In the data rows, zero lies at 4.5, halfway between 4 and 5.
Here are some numbered points:
[4 4 4 4 7 5 4 4 4 8 4 4] 0
[3 3 4 4 3 6 4 3 3 4 9 6] 1
[4 7 6 4 3 3 5 5 3 5 4 5] 2
[5 3 7 3 3 3 5 4 3 3 2 9] 3
[4 3 3 6 4 3 4 4 6 9 3 3] 4
[5 3 3 6 5 3 3 4 5 9 3 3] 5
[4 3 3 9 6 2 5 4 5 4 2 4] 6
[3 3 3 4 4 7 3 3 3 4 9 4] 7
[3 3 3 4 4 7 3 3 3 4 9 3] 8
[4 5 7 4 6 3 4 4 3 7 2 4] 9
[5 4 4 4 8 7 5 3 3 4 4 4] 10
[5 4 4 4 9 5 5 3 4 3 4 3] 11
[5 4 3 4 3 6 5 5 4 5 5 5] 12
[7 3 3 8 5 3 4 5 4 4 3 5] 13
[8 8 6 4 3 3 4 5 4 3 3 3] 14
[6 5 8 3 3 4 9 4 3 3 3 4] 15
[9 5 4 4 3 2 3 4 5 3 2 3] 16
[4 3 4 4 5 5 4 4 4 7 5 4] 17
[5 5 6 4 6 3 4 4 3 7 3 4] 18
[3 5 3 4 3 6 4 4 3 4 9 3] 19
Which two points above are nearest to each new point by angle? Their numbers follow each, nearest first.
[5 5 3 5 3 5 4 5 3 3 3 9] 3 12
[3 4 4 3 6 5 3 5 5 3 3 9] 3 10
[4 5 3 5 6 5 4 4 5 4 5 3] 11 10
[3 4 4 3 6 7 3 4 6 4 3 6] 10 11
[5 5 5 4 5 4 5 6 4 3 3 6] 3 15
[5 3 5 6 4 5 3 4 5 3 5 5] 13 1
[4 6 5 5 4 3 5 5 3 5 4 5] 2 9
[6 3 5 3 4 5 3 4 6 4 4 6] 3 16
[3 3 3 3 3 5 3 6 6 9 7 3] 17 4
[3 3 6 9 6 3 3 3 3 3 6 3] 6 13
[4 3 6 4 9 5 3 3 5 2 5 4] 11 10
[3 9 4 4 2 3 9 5 3 4 4 4] 2 15
[4 5 3 6 6 5 5 3 5 3 5 3] 11 10
[4 4 6 9 5 4 3 3 4 3 5 3] 6 13
[3 4 4 3 9 5 5 3 4 3 3 3] 11 10
[5 5 5 4 4 5 4 5 4 4 4 6] 3 2
[5 4 3 5 4 6 4 5 4 4 5 5] 12 7
[3 4 9 3 3 4 9 3 3 3 3 4] 15 3
[9 5 4 4 4 3 3 4 4 5 3 3] 16 14
[4 5 4 4 4 5 4 5 4 4 4 7] 3 12
[5 4 4 4 5 5 4 5 4 3 4 8] 3 13
[4 4 3 4 9 4 3 4 6 4 4 4] 11 10
[4 4 4 3 4 4 4 5 5 6 4 7] 3 17
[4 6 5 5 3 3 4 8 4 4 3 5] 2 14
